Each row is where one point has got to under a steady rotation. How many ticks took it there?
The counts run from 0 to 630.
[ 16   0  -7  -5   2   9   4 -10 -13  -8  -3   4  24  -1  -8  11   8   7
   4   6   2   0 -21  -5  16  -1  -3  -6   7   1   7  20   1   2  -7   2
  10 -12  15   4  -8 -10   9  11  10 -14   4  -1 -10   4   5   1  20   1
 -11   5] : 350
[  9  14  -3  -9   6  -5   5  -8 -10   3  -2   1  14   3   5   3   7  16
   5   9   2  -1 -11  16   5  -6  -3 -23  -6   1  10  11  -7  21 -17  -5
  -4 -15   5  -1  -3  -1   6   9   6  -9  -5  -6  -3  -6  13   0  17  -5
 -13   0] : 431
[ 13  -8  -9   1  12  10   2 -17 -13   1  -5  -8  19  -7  -4   9  10  14
  -8  -2  -1   4 -18  -3  14 -13  -9 -11  10  -2   7   0  -3   4   4   8
   3  -2  20   1 -15 -13  -4   6   7 -14   8   3 -12  -6   1  -7   8  -5
 -10   0] : 123
[  5   5  -6  -1  10   1  -2 -10 -19  13  -4   4  18  -2   7   1   4  19
  -1   3   7  -4  -5  12  11  -7   4  -8  13   5   6   7 -14  21 -10   3
   0  -5  12  -6  -4   3   8   3   2 -16   0   1  -6 -10  18  -4  16  -5
 -17  -3] : 10
[ 15   3  -4  -6   3  -2  -1 -14 -15   5   2   3  21  -3  -5   6  12   7
   2   8   3   1  -8   6   4 -11  -1 -19   1   3   1  19   1   8 -18   9
   5 -15  17   5   0   0  11   8   9 -10  -4   2  -4  -3   4  12  19  -8
 -12   4] : 256
[  7   3   1  -7  12  10   3 -11 -17   4 -12  -8  17   6   6   2   2  12
   0   4   0  -4 -21   4   6  -4   9  -3   6  -2  -1   1 -12  16  -6   2
   1   4  10  -5 -13   1   6  -3   4 -24   3  -1 -15  -4  14 -13  18  -8
 -10   6] : 146
[  7  -5  -5  -7  11   5   3 -17 -11  -5  -2  -7  26  -9  -7   5  14  13
   2  -1  -5  -3 -10  10  11 -17 -10 -21  16  -1   7  -1 -12  10   0   8
  -1  -3   9  -1  -9  -7   3   0  10  -4   4  -3  -5  -5  -8   0  12  -9
 -15   0] : 227
[ 14 -11 -15  -7  12   4  -7 -10 -17   2   1  -3  23  -4  -3   9   9   9
   7   1   2 -11 -17   4  10   1  -7 -16  -1   3   4   7 -10   8  -2   5
   3  -7   8   6 -16  -5   8   4   8 -19   9   3  -4  -1  -3  -3  19  -3
 -13   7] : 547
[  9  -4 -10  -5  11   6  -2 -12 -14   0  -2  -6  24 -12  -5   3   9  18
   4  -2  -1  -5 -11  10  12 -12  -6 -17  17   1   7  -2 -17  16   2   8
  -2  -1  10  -2 -10  -1   7  -1   8  -7   6  -2  -6 -10  -1  -4  15  -5
 -16  -2] : 228
[  9   4  -9  -9   2  11   9  -3 -22  -7   2  -3  23   0 -13   8  16   1
   6   3   1  -9 -11   5   2  -4   0  -5  16   1   9  11  -5  12  -8   1
   9 -10   6  -1 -15  -8  15   2   9  -8   2  -2 -11   9   0   4  18  -5
 -16   1] : 277
[ 10  -1 -11   1  12  19   2  -2 -12  -3 -11  -9  12 -10 -11   8  12   4
   0   5   4  -2 -15   4  -2 -10  -2  -9  10 -14   0  -6 -10  10  -1   5
   6  -3  12  -4 -19   1  10   4  14 -16   8   1 -11  -4   3  -9  11 -10
 -19   0] : 271
[  8   1   4  -6   9   1  -3 -21 -11   2  -2   0  32   2   0   7   4  12
   1  10  -3  -1 -16   8  10  -6   4 -12   7   5   3  13  -5  10  -9   5
   8  -6  10   4  -8  -7  10   1  10 -11   0   3  -4   1  -6  -2  23  -6
 -14   6] : 152
[  7  -3   1  -7  13   8   2 -18 -11  -2  -4  -9  29   2  -5  12   9  10
  -1   0  -3  -3 -16   8  12 -11  -5 -13  14   1   9   2 -10   5   1   6
   6   0   5   3 -16 -14   7  -1  10  -8   3   2  -4   2 -11  -6  14 -10
 -14   3] : 372
[  8   5   0  -7   6   2  10 -20 -16  -9  -6  -5  24   5   3   5  10  11
  -3   3  -6   4 -20   0  10  -4   3  -4  12   2  11  13   2  16  -7  -2
   1  -6  11  -7 -12 -14   0   2   2 -13   1  -3 -16   0   1  -2  17  -6
  -2   3] : 571
[  9   0 -11  -1   9   9  -2  -6 -14   0   2  -1  19 -13 -11   3  14  13
   4   4   3  -3  -5  12   4 -16  -7 -18  19  -3   4   0 -14  16  -1   9
   2  -5  13  -3  -8   3  13   2  12  -5   2  -1  -6  -8   0   1  14  -8
 -19  -4] : 552
[  8   9  -5   1  16   3   5  -4 -14  12   0  -2  11  11   5   9   9  16
 -10   5  11  -2  -5  16   2  -5  -5 -12  -2   0  17   7  -6  18  -9  -5
   0  -9   9   2 -17  -9   4  14   0 -19   2   0  -3  -1  13  -4  10  -7
 -14  -9] : 337
[  7   9   2  -3   8  12  13  -2 -16   5  -3  -4  16   8  -1  10   8  15
 -12  -2   8  -2  -8  10  15 -13  -5  -7  21   3  20   5  -9  12  -2   4
   3  -3  13   0 -12 -11   8   4   3  -2  -1  -7  -7   7  12  -2   8 -10
 -11 -11] : 237
[  7  10   0  -9   2   7   7  -1 -15   1  -6  -2  13  -4  -5   3  11   7
   6   4   4  -5  -9  13   5 -15   3 -13  14  -3   2   3 -16  19 -12   6
   0  -7  12  -9  -3   8  12  -2  12  -6  -5  -9 -10  -1  16   1  15 -13
 -19  -1] : 605
[  4   7   1  -6   4   7  11 -15 -16 -10  -7  -6  28   5  -2   5  11  11
  -2   2  -5   1 -17   1  12  -5   5   0  23   0  12  11  -2  12  -4  -1
   7  -6   9  -4 -11 -14   4   0   6 -10   1  -5 -15   4   3  -2  15  -2
 -10  -1] : 101
[  7   6 -14  -2   7   6   3  -3 -13  -8  -6   2  21   1   2   6   6  17
   3   8   0  -3 -13   8  11   4  -4  -5   6   0  16  14  -6  17  -4 -11
   4 -14   7  -1 -12 -12   6  13   4 -16   5  -2  -7  -5   9  -6  20   6
 -14  -2] : 525
[ 13   0 -12  -7   7  11   5  -1 -19  -5   4  -2  22   1  -8   8  14   6
  11   3   2 -11 -14   5   3   4  -3  -5  13   2  10  12  -8  16  -3  -1
   4 -11   4   1 -22  -8  15   5   7 -13   9  -2  -8   7   0  -1  20   0
 -12   1] : 276
[ 10   7   0  -4   0   8   5 -11  -9  -9  -6   4  25  -4  -6  10   8  12
  -4   7   1   5 -13   3  18 -11  -4  -8  14   1  10  18  -2   5  -9   3
   9 -15  19   1   0 -10   8  10  10  -1  -4  -4  -7   1   6   4  18  -1
 -15  -2] : 205
[  7   4   2  -5  14  11   2 -17 -10  -1 -11 -10  16  -1   1   2   7   9
   2   7  -4   0 -20   9   1 -10   6 -12   7  -6  -2  -3 -11  19  -6   6
  -1   3   9  -6 -14   4   9  -5  11 -16   0   0 -12  -5   2 -10  17 -15
 -12   7] : 469
[ 11   9  -5  -5   0   5   9  -2 -18   6 -13   2  13   1   2   7  10  14
  -3  -2   9   2  -9   3  13 -11   4  -6   1  -5   6  13  -5   6 -14   3
   3 -11  20  -5   1   0   3  10   3 -16  -2  -3 -12  -3  31  -2   8  -4
 -17   0] : 533
[ 12   6  -8  -5  -2   3   2  -2 -15  -3 -10   1  14 -12  -8   5  14   7
   9   4   4   0 -11   3   7 -14   0 -15   2  -8  -2  10  -9   8 -13   7
   3 -14  17  -6   3   7   8   5  11 -11  -3  -5 -12  -8  17   2  14  -5
 -21   6] : 355
[ 13  10  -3  -5  10   8  12  -2 -15   3 -10  -3   8  11   7   8   7  12
  -5   3   7   2 -19   6   9  -1  -2  -8  -7  -5  13  12  -2  13 -11  -7
  -1  -9  13   0 -13  -8  -2  13   0 -18   2  -5 -13   0  23  -6  11  -7
  -6   0] : 389
[ 11  -3 -12  -4   8   3   5 -13 -20  -1   4  -7  26  -8  -8   5  22  11
   0  -3  -2  -4  -4   6   3 -13  -8 -18  17   0  11   5  -3  11  -2   7
   3  -9  11  -2 -13 -10   4   4   6  -8   4   1  -8  -2  -9   5  11  -9
 -13  -2] : 550
[ 15   4 -14 -11   1  -2  12   3 -24  -1  -1  -2  14   1  -4   7  20   7
   8  -7   5  -7  -6   6   6  -5  -6 -19  -2   0  12  12  -4  12 -12   0
  -2 -17   8  -4  -9  -6   1  11   0 -12   0  -7 -12   0  16   6   9   0
 -15   1] : 34
[ 17   1   1 -11   5   5  12  -5 -22   9   4  -5  12   4  -8   9  19   1
  -3  -3   8  -4  -8   6   1 -15  -3 -19   0   2   5  11  -2   6 -17  11
   0  -5  16   2  -9   0   6   2   7  -9  -2  -2 -10   9   8   8  11 -18
 -10   2] : 361
[  4   1   0  -7  11   0   1 -15 -12   0 -16 -12  28   6   3   8   6  13
   1  -1  -2  -6 -16   9  10  -3   6  -9   1  -4   2  -1 -13   9  -4  -3
   3   0   3  -4 -12  -6   0   0   7 -20   1   2  -9  -4   6 -16  14  -6
 -20   8] : 471
[ 16  -5  -4  -4  13  18   8  -9 -10  -4  -7 -10  14  -4  -7  14  12  11
  -7  -1   1   2 -21  -1  14 -13 -14 -12   7  -5  11   2  -5   2   4   8
   4  -2  17   3 -18 -11   1   6   9  -8   9  -3  -9   2   0  -7   8  -7
  -6  -1] : 592
[  0   5 -11   2   8   7   0  -7 -15  -2  -9  -6  24  -4  -7   2  12  10
   3   5   1  -5  -1  13   0  -7   5  -4  16  -6   3   2 -13  16  -4  -2
  10  -6   4  -7 -12  -3  12   5   9 -14   2   3  -9  -4   5  -6  15  -3
 -26  -4] : 376
[  8  -2  -9  -6   8   0   2   1 -18  11  -4  -4  22  -1  -2  12  11  17
   3 -10  12 -12  -3  13  14 -11  -7 -17   2   1   7   3 -16   4  -5   4
   2  -7   8   2  -8  -3   8   8   4 -11   2   0  -2  -2  14  -4   9  -6
 -26   1] : 85
